Each row has a name. Each question is about the rows just above it.

X: [-16.6  76.5 -13.1  10.2 -34.3]
V: [ -8.3  49.4  -7.3   7.2 -15.6]
P: [-24.7   4.1  -9.7 -59.5 -59.4]
R: [ -3.9  -5.3  -1.1  -1.1 -10.4]
B: [-1.3 23.5 -2.3 -1.2 -1.3]
L: [-19.4 -39.4  11.2  11.1 -39.5]
S: [-13.7  67.1 -11.1   9.3 -27.6]
E: [-1.0 19.2 -1.7  2.9  0.0]
A: [-0.3  2.7 -1.7  2.8  0.5]
Shuffled L with one entry gone: [-39.4  11.2 -39.5 -19.4], missing  [11.1]
S without one entry, shuffled: [-11.1  67.1   9.3 -13.7]. Gone:  [-27.6]
Shuffled E with one entry gone: [-1.7 19.2  2.9  0.0], missing  [-1.0]
S without one entry, shuffled: [-27.6 -11.1  67.1   9.3]. Gone:  [-13.7]
L without one entry, shuffled: [ 11.1 -19.4 -39.4  11.2]. Gone:  [-39.5]
Shuffled P with one entry gone: [-24.7 -59.5 -59.4  -9.7], missing  [4.1]
A without one entry, shuffled: [-1.7 -0.3  2.7  0.5]. Gone:  [2.8]

G: [ -9.7  14.1  -4.5  67.1   4.4 -25.1  44.8]
U: [ -9.7  14.1  -4.5  67.1  14.2 -25.1  44.8]
T: [ -9.7  14.1  -4.5 -12.8   4.4  -9.8  44.8]
Q: [ 22.2  42.4  -5.6   7.5 -16.2  22.1  -4.6]
U without one entry, shuffled: [ 14.1  67.1  -4.5  -9.7  44.8 -25.1]. Gone:  [14.2]
Shuffled Q with one entry gone: [ 22.2  -5.6 -16.2  42.4   7.5  -4.6], missing  [22.1]
Which entry of T is missing from [  4.4  -9.8 -12.8  14.1  44.8  -4.5]?  [-9.7]
Which entry of Q is missing from [ -4.6  42.4   7.5  -5.6  22.2 -16.2]?  [22.1]
Which entry of U is missing from [ 14.2  67.1  -9.7  44.8  -4.5 -25.1]?  [14.1]

N: [ -6.9 -35.4  20.1 -25.1 -38.3 -41.6  -9.0  53.8  39.1 -82.5 -59.2  39.1
 -22.4 -19.4 -29.3  54.5  57.0]
C: [51.5  1.5 71.0  1.5  3.7  4.6 -1.9 33.4 59.6  2.9  1.0 41.9  2.8 -2.4
  1.9 66.6 10.4]
J: [ -0.5 -16.4  13.6  -0.4 -17.8 -19.7   1.9  32.5  25.4 -51.2 -36.7  24.3
  -9.5  -3.8 -12.4 -19.6  27.3]
Shuffled J with one entry gone: [ -9.5   1.9 -12.4 -51.2  25.4  27.3  13.6  -0.5 -19.6  32.5 -36.7  24.3
 -17.8  -3.8  -0.4 -16.4], missing  [-19.7]
Shuffled J with one entry gone: [-19.7  -0.5  27.3  32.5 -51.2 -16.4  -3.8 -12.4  -0.4  13.6  24.3  25.4
  -9.5 -19.6 -36.7   1.9], missing  [-17.8]
Which entry of J is missing from [ -9.5 -51.2  27.3  25.4  32.5 -16.4  24.3 -19.7 -19.6 -36.7  -3.8  -0.4
 -12.4   1.9 -17.8  13.6]?  [-0.5]

pasu: [  0.4  14.0  26.8  30.7  -5.5  -5.7  35.5  -5.4 -12.1 -11.5  24.9 -19.4
  -3.3 -16.0 -66.5 -33.2 -11.5  -0.4  38.8 -47.5   4.9  42.6  -5.6   1.2
 -23.9  19.4  18.1 -27.3  -1.4  10.0   1.0]
sesu: [ -2.0 -42.6 -14.2 -14.7 -52.4   3.8 -30.5  19.8  59.3  36.1  19.4 -18.0
  -4.3  13.8  -2.8  16.2  -5.8  20.4   3.3  21.3  24.9   3.7 -27.2 -16.1
   5.6   3.3  40.3 -19.3  33.3 -15.9  14.3]
Posos: [  6.5 -71.1  -7.2  26.2 -33.0 -10.3   3.5   9.1 -46.7 -37.8 -13.4 -29.4
 -54.7  -6.1  19.5 -38.9  13.3 -17.5  21.2 -11.1  -2.7  26.2  28.6  54.5
  -3.4 -39.4 -25.8 -27.9 -18.8 -42.2 -29.7]
budas: [ -1.4  33.4   4.2  18.4 -20.5 -56.8   2.8 -14.8   9.4  14.6 -26.8 -46.2
   2.9 -11.2 -35.5 -11.8   3.2 -33.1  37.7   0.9 -73.5  -4.1  34.1 -36.0
  11.0  41.7  -9.9  26.8   5.7  31.1  19.6]
lupif: [ 35.4 -44.4 -77.6 -32.6   6.3 -48.3  36.5 -18.5  -1.5  13.8  -2.5  -4.8
  19.0  54.9 -12.7  14.1  -6.4  11.9  59.2   9.6   4.3   9.5  13.9 -19.3
 -30.8  11.7 -18.6   2.1  21.5  14.4 -64.5]
Gal: [  7.1  20.2  27.1  -9.9 -19.2  -0.1   4.5   9.6  10.4 -14.6  19.9  19.5
  11.9   5.1   1.5  21.7 -66.7   3.2 -13.7  -4.5   5.9  39.5 -37.9  31.1
  33.9  33.3  18.9 -47.3   2.1  18.3  53.4]
sodev: [-13.8  13.3  11.2  26.8   1.6  31.7  33.4 -28.3  16.1  -2.6 -24.1 -35.2
  77.0 -32.5 -21.0 -23.3 -16.0   7.2  -5.5  22.1  15.3  13.7  12.2   2.1
 -14.5  -9.0  -9.3  18.2  42.0 -61.4  39.8]
Rosim: [-41.7 -45.2  21.8  29.2  17.5  23.1  26.8  30.5 -14.7 -18.0 -27.4   8.7
  -1.2  -8.7  57.5  30.7   4.3  53.1   1.9  39.3  37.4   9.3 -14.8 -77.6
  -9.8 -14.1   0.6   5.0  29.0  20.0 -18.3]
Kupa: [ -2.0 -42.6 -14.2 -14.7 -52.4   3.8 -30.5  19.8  59.3  36.1  19.4 -18.0
  -4.3  13.8   5.5  -0.8  -5.8  20.4   3.3  21.3  24.9  49.9 -27.2 -16.1
   5.6   3.3  40.3 -19.3  33.3 -15.9  14.3]
defub: [-37.5  35.4   3.8  21.7  -8.0  16.4  -4.9 -15.0   0.0  18.0  18.7  -1.3
  32.5   2.3  -0.9  26.8  -6.6 -27.7 -17.2  10.3 -19.3 -14.5  13.0 -39.8
  72.2 -14.0   4.4 -46.4  -1.8 -32.8  -5.4]
sibag: [ 13.1   2.0 -15.8 -11.2  19.6  -0.9  -7.0 -28.1 -19.4  32.3 -22.5  29.7
   0.0 -38.7  -5.1   3.0  19.7 -24.8  23.1 -33.4   0.9 -12.8 -22.5  -5.2
 -35.1  -4.0 -64.9 -36.6  12.9  41.7 -23.6]
Rosim without one entry, shuffled: [-18.0 -45.2  37.4  29.2  26.8   5.0  23.1 -41.7 -18.3 -27.4  39.3   4.3
  -8.7  21.8   0.6  57.5  17.5  -1.2  30.7  29.0  20.0   1.9  30.5   9.3
 -77.6  -9.8 -14.8   8.7 -14.1  53.1]. Gone:  [-14.7]
Which entry of sodev is missing from [-16.0  -9.3  13.3  16.1 -23.3  31.7  -5.5  11.2  12.2  18.2  -2.6 -28.3
  33.4  42.0 -14.5  15.3  39.8   1.6  13.7 -24.1   2.1  -9.0 -61.4   7.2
  26.8 -21.0 -35.2  22.1 -32.5 -13.8]?  [77.0]
budas without one entry, shuffled: [-73.5  31.1 -36.0  14.6  -9.9   5.7 -26.8  -4.1  11.0   0.9   9.4 -14.8
  19.6 -35.5   4.2 -46.2  26.8  41.7   2.8  37.7   3.2   2.9 -11.8  18.4
 -11.2  33.4  -1.4  34.1 -33.1 -20.5]. Gone:  [-56.8]
pasu without one entry, shuffled: [  4.9 -11.5 -47.5  -5.6 -16.0 -33.2  19.4  24.9   1.2 -66.5  -0.4 -12.1
  30.7  -1.4  42.6  10.0  -3.3  -5.5  26.8  35.5  -5.7   0.4  18.1 -19.4
 -27.3   1.0 -23.9  14.0  38.8 -11.5]. Gone:  [-5.4]
Shuffled Rosim with one entry gone: [  1.9  21.8 -14.1   5.0   9.3 -27.4  53.1  26.8 -77.6  23.1  20.0  30.5
  29.0  30.7  -8.7  37.4  -9.8  29.2  -1.2  17.5  39.3 -18.3   8.7 -14.8
   0.6 -41.7 -18.0 -14.7   4.3 -45.2], missing  [57.5]

lepos: [14.8  9.0  2.1  8.8]
gibu: [-71.2 -43.5 -10.3 -42.3]
Rek: [55.3 33.8  8.0 32.8]
rulim: [45.9 28.1  6.7 27.3]
Tikiv: [59.7 36.5  8.7 35.5]
vese: [-20.3 -12.4  -2.9 -12.1]
Teme: [-32.6 -19.9  -4.7 -19.4]
los: [0.8 0.5 0.1 0.5]
dudaf: [-82.1 -50.2 -11.9 -48.8]
nediz: [-86.3 -52.7 -12.5 -51.3]
gepem: [83.6 49.6 49.8 49.7]
Ror: [88.9 54.3 12.9 52.8]
Ror without one entry, shuffled: [88.9 52.8 54.3]. Gone:  [12.9]
Teme without one entry, shuffled: [-19.4 -19.9 -32.6]. Gone:  [-4.7]
Which entry of nediz is missing from [-12.5 -86.3 -52.7]?  [-51.3]
Shuffled gepem with one entry gone: [49.8 83.6 49.6], missing  [49.7]
Shuffled Tikiv with one entry gone: [ 8.7 35.5 59.7], missing  [36.5]

F: [ 18.7  25.7 -35.2 -32.8 -43.2  19.1  14.9 -10.6 -38.2  18.3 -38.2 -41.1
 -38.3   6.6  25.8 -43.9]
Z: [ 36.0 -35.4 -31.5 -27.9 -41.6  25.3  30.8  -4.6 -18.8  25.5 -36.6 -38.0
 -35.3  23.2  23.6 -43.3]
M: [ 62.9 -50.4 -55.5 -55.8 -42.8  69.1  66.5 -67.7 -64.2  62.5 -49.0 -47.5
 -52.2  74.3  63.7 -40.9]
D: [ 79.0 -41.3 -42.4 -41.5 -38.8  63.4  75.0 -41.7 -44.3  62.3 -41.8  48.5
 -41.6  81.0  48.6 -38.8]
D without one entry, shuffled: [-41.8  62.3  81.0 -38.8 -41.3 -41.5 -44.3 -38.8  63.4  48.5  79.0 -41.7
  75.0 -41.6 -42.4]. Gone:  [48.6]
Shuffled F with one entry gone: [-43.9 -35.2 -41.1  25.7  25.8 -32.8 -43.2 -38.2  18.3 -10.6 -38.2  19.1
  18.7  14.9   6.6], missing  [-38.3]
M without one entry, shuffled: [ 74.3 -42.8 -64.2 -55.8  62.9 -47.5 -50.4 -67.7 -40.9 -55.5  62.5  63.7
 -49.0  69.1 -52.2]. Gone:  [66.5]
F without one entry, shuffled: [-43.2 -43.9  25.7 -38.3 -38.2 -41.1   6.6 -10.6 -38.2  14.9 -32.8  18.7
 -35.2  18.3  19.1]. Gone:  [25.8]
Which entry of F is missing from [-43.2  25.8 -38.3  19.1 -10.6   6.6 -38.2 -35.2  18.7 -41.1 -32.8 -43.9
 -38.2  18.3  14.9]?  [25.7]
Z without one entry, shuffled: [ 25.5  -4.6  23.6 -38.0 -36.6 -31.5 -18.8  25.3 -35.3 -35.4 -27.9 -41.6
 -43.3  36.0  23.2]. Gone:  [30.8]
Which entry of D is missing from [ 48.5  63.4  48.6 -42.4 -38.8  81.0 -41.8 -38.8  79.0 -44.3  75.0 -41.5
 -41.3 -41.7  62.3]?  [-41.6]

dom: [ 85.9 -56.0 -67.3  -8.6   4.5 -19.7 -15.1  -1.7   8.2  12.8 -17.0   2.1
 -57.4  50.4  -9.8 -21.5  20.1 -10.7 -23.5 -48.8 -59.8  -5.2  37.4 -47.9
 -61.3 -73.0 -22.0  25.9  42.2  40.5]
manun: [ 40.9  12.1 -60.4  10.9   6.7 -11.7  18.2 -19.7 -15.2  20.6   3.5 -11.4
  17.3  24.2  10.2   3.6  40.4 -21.1 -35.8 -49.6 -17.2 -44.2  26.5  28.8
 -13.2 -27.4  50.6  12.4   8.4  -3.2]
feka: [ 33.7   7.4 -38.1 -21.3 -67.8   2.9  17.9  14.4  -2.6  29.8  -0.8  13.1
  48.3  47.9  -5.4 -31.3  -6.6 -26.1 -11.9 -13.6  47.3 -19.9 -28.5   1.5
 -50.3  -6.5  18.0  24.7 -29.1  11.9]
mos: [  0.8  -5.1 -11.4  30.2 -14.1  53.6  -1.0  88.6  22.0  20.3  24.0  12.4
 -13.2  57.5 -25.8 -26.4 -56.8  18.7 -16.9  -6.5  25.4  13.3  20.5  25.5
 -35.8 -46.3 -44.6 -21.8 -25.4 -16.9]
zal: [-36.4  48.3  14.1  41.4  23.0  25.2  46.3  33.3 -31.5  41.4  42.5   5.4
  40.6  -4.5 -12.5  23.6 -19.0  12.2 -38.0 -18.0  26.2 -26.6  34.9  24.0
  20.8  16.8  41.6 -37.0  -6.3   0.1]
Logim: [ 33.7   7.4 -38.1 -21.3 -67.8   2.9  17.9  14.4  -2.6  29.8  -0.8  12.4
  48.3  57.5  -5.4 -31.3  -6.6 -26.1 -11.9 -13.6  47.3 -19.9 -28.5   1.5
 -50.3  -6.5  18.0  24.7 -29.1  11.9]
Sepum: [ 85.9 -56.0 -67.3  -8.6   4.5 -19.7 -15.1  -1.7   8.2  12.8 -17.0   2.1
 -57.4  50.4  -9.8 -21.5  20.1 -10.7 -23.5 -48.8 -59.8  -5.2  37.4 -47.9
 -61.3 -73.0 -22.0  25.9 -11.5 -26.6]
Shuffled dom with one entry gone: [-47.9 -15.1 -59.8  -1.7   4.5  85.9 -23.5  50.4 -17.0  42.2  -5.2 -67.3
 -56.0  20.1  12.8  -9.8   8.2  -8.6  37.4 -19.7 -61.3 -21.5   2.1 -22.0
 -10.7 -57.4  40.5 -48.8  25.9], missing  [-73.0]
Shuffled manun with one entry gone: [  3.5  -3.2 -21.1 -17.2  17.3   8.4 -15.2  40.4 -49.6 -60.4  12.4   3.6
  20.6 -19.7  40.9 -35.8  50.6  10.9 -44.2 -27.4  28.8  12.1   6.7  26.5
  24.2 -11.7  10.2 -13.2 -11.4], missing  [18.2]
Logim without one entry, shuffled: [-50.3  -5.4 -29.1 -11.9  14.4  -6.6  57.5 -21.3  48.3   7.4  47.3  -2.6
 -19.9  33.7   2.9 -67.8 -38.1 -28.5   1.5 -13.6 -26.1  -6.5  12.4  17.9
  18.0 -31.3  29.8  24.7  11.9]. Gone:  [-0.8]
Which entry of mos is missing from [ 20.3  53.6  57.5 -21.8 -46.3  18.7  -5.1 -16.9  22.0  -6.5  13.3  25.5
  30.2 -44.6  88.6 -25.8  12.4 -13.2 -35.8 -26.4 -16.9  20.5   0.8  24.0
 -11.4 -25.4 -56.8 -14.1  -1.0]?  [25.4]
Shuffled mos with one entry gone: [-21.8  25.5 -16.9  20.5  30.2 -25.8  20.3  25.4  -1.0 -13.2 -16.9  88.6
 -46.3 -25.4  18.7   0.8 -14.1  -6.5  53.6  -5.1  13.3  57.5 -26.4 -35.8
  22.0  24.0 -11.4 -56.8 -44.6], missing  [12.4]
manun without one entry, shuffled: [  6.7  28.8  40.4  40.9 -35.8 -21.1  18.2   3.6  24.2  50.6  26.5  -3.2
 -13.2   8.4 -17.2  20.6 -44.2 -11.4  12.4  10.2 -19.7  12.1  17.3 -27.4
 -60.4 -49.6 -11.7  10.9 -15.2]. Gone:  [3.5]

Y: [-80.8 -41.8 -63.3 -11.2  -1.2 -42.6]
K: [ 42.5 -58.4  76.9  59.7 -58.7  41.6]
H: [ 77.0 -58.4  76.9  59.7  10.1  76.9]
Shuffled Y with one entry gone: [ -1.2 -42.6 -41.8 -80.8 -11.2], missing  [-63.3]
Shuffled H with one entry gone: [ 59.7  76.9  10.1 -58.4  76.9], missing  [77.0]
H without one entry, shuffled: [ 76.9 -58.4  10.1  76.9  59.7]. Gone:  [77.0]

let: [-10.7 -19.8   2.9 -12.7  13.1  -8.2]
resud: [-36.2 -12.5  41.0 -43.1  36.2 -14.0]
tovi: [-10.7 -19.8   2.9 -12.7   1.8  -8.2]
Renel: [-10.7 -19.8   2.9 -12.7  39.1 -17.4]
gevum: [-36.7  -3.0  15.2 -42.3  27.7 -20.1]
vukoz: [-39.5  -5.5  50.3 -55.2  16.9   6.1]
zisoz: [-49.8  21.4  48.1 -70.4  15.8  11.0]
pufe: [-25.7 -38.3  -4.3 -27.3  14.4  -1.0]
fozo: [-43.0 -75.9  40.7 -59.7  -1.8   5.1]
Pavi: [ -8.7 -14.3   1.0 -10.1   4.3  10.7]
Shuffled let with one entry gone: [-10.7   2.9 -12.7  13.1 -19.8], missing  [-8.2]
vukoz without one entry, shuffled: [-39.5  16.9  -5.5   6.1 -55.2]. Gone:  [50.3]

Dogor: [-65.3   5.3  56.1  32.0 -39.2 -13.2  26.1 -75.3 -12.9]
nibod: [ 73.6  52.6 -50.1  45.2  37.9 -35.0  13.9  24.7  24.8]
zuged: [-70.9 -59.3  50.3 -26.6  -1.5  42.2  -4.8  56.4  -1.2]
ropav: [ 53.6  10.7 -42.5 -47.4  64.7  10.6 -24.0 -24.1 -42.6]
sog: [-15.5  50.9 -15.6  67.4 -60.4 -17.7  -1.5 -34.3 -58.6]
Shuffled sog with one entry gone: [-58.6  67.4 -17.7 -34.3 -60.4  50.9 -15.5  -1.5], missing  [-15.6]
Which entry of ropav is missing from [ 10.7  53.6  64.7 -24.0 -42.6 -24.1  10.6 -47.4]?  [-42.5]
Which entry of nibod is missing from [ 52.6  24.8  73.6  45.2 -35.0  24.7  13.9 -50.1]?  [37.9]
Which entry of ropav is missing from [ 64.7 -47.4 -42.5 -24.1  53.6 -24.0  10.6 -42.6]?  [10.7]
ropav without one entry, shuffled: [-42.6 -24.0 -47.4  64.7  53.6  10.6 -42.5  10.7]. Gone:  [-24.1]
Shuffled nibod with one entry gone: [ 73.6  52.6 -35.0  24.7 -50.1  37.9  45.2  13.9], missing  [24.8]

Nul: [ 20.4  -2.4   0.8  53.1  51.0  30.1  41.3 -27.0 -10.4  14.9 -57.3 -15.1
 -45.9]
Kofom: [ 24.8  21.3  21.1  62.1  21.2  25.4 -10.1   3.8 -11.2  -9.8 -44.0 -53.3
   1.1]
Burek: [ 21.2  33.9 -53.0 -19.3  78.4   1.7  56.3 -15.9  21.2 -16.8   2.3  -2.8
  18.8]
sar: [-43.8  21.3 -30.6  62.1  46.1  25.4 -10.1   3.8 -11.2  -9.8 -44.0 -53.3
   1.1]
libo: [-31.7  19.0 -14.6  71.8  50.7  29.8  11.5  -5.2  -0.1   1.1 -48.7 -57.2
 -21.3]
kimug: [-43.8  21.3  -0.3  62.1 -43.7  25.4 -10.1   3.8  -0.2  -9.8 -44.0 -53.3
   1.1]
Tev: [ 16.4  31.8 -55.9 -56.0  74.2   3.4  43.4 -13.0  17.4 -22.1  -0.3  -3.4
  25.4]
Kofom without one entry, shuffled: [  1.1 -53.3  -9.8 -11.2  62.1  24.8  21.1   3.8  21.2 -44.0 -10.1  25.4]. Gone:  [21.3]
Burek without one entry, shuffled: [-16.8  56.3  -2.8  33.9 -15.9  21.2 -19.3 -53.0  21.2  18.8  78.4   1.7]. Gone:  [2.3]
Tev without one entry, shuffled: [ 74.2  -0.3  17.4  31.8  -3.4  25.4 -56.0   3.4 -13.0  16.4 -22.1  43.4]. Gone:  [-55.9]
Shuffled kimug with one entry gone: [ -0.2 -53.3  21.3 -43.7 -10.1   3.8  -9.8 -44.0  -0.3  25.4  62.1   1.1], missing  [-43.8]
Shuffled Kofom with one entry gone: [  1.1  21.3   3.8  62.1 -11.2  25.4  -9.8  21.1 -53.3 -10.1 -44.0  24.8], missing  [21.2]
libo without one entry, shuffled: [-57.2 -21.3  19.0   1.1  -0.1  71.8  50.7 -14.6  -5.2  29.8 -31.7 -48.7]. Gone:  [11.5]
Shuffled kimug with one entry gone: [ -0.3   1.1  25.4 -10.1   3.8 -53.3  -9.8 -43.8  21.3 -43.7 -44.0  62.1], missing  [-0.2]

Detib: [ 52.3 -26.5 -32.6 -19.2 -15.8]
keb: [ 67.8  -7.7 -42.5 -42.6  20.0]
mul: [16.7 -2.1 -3.0 -9.0 28.2]
doki: [ 26.3  68.3  28.4 -42.6  23.8]
zul: [ 25.4  25.3  -8.6 -14.1 -29.3]
lis: [ -7.2 -42.5 -42.6  12.7 -36.8]
Luki: [-21.1  -0.9  -1.0  16.7   2.2]
Shuffled lis with one entry gone: [ -7.2 -42.6 -42.5  12.7], missing  [-36.8]
zul without one entry, shuffled: [-14.1 -29.3  -8.6  25.4]. Gone:  [25.3]
Shuffled keb with one entry gone: [ 20.0 -42.5  -7.7  67.8], missing  [-42.6]
Shuffled doki with one entry gone: [ 68.3 -42.6  28.4  26.3], missing  [23.8]
Shuffled Luki with one entry gone: [  2.2 -21.1  16.7  -0.9], missing  [-1.0]
Which entry of lis is missing from [-42.5  12.7  -7.2 -36.8]?  [-42.6]

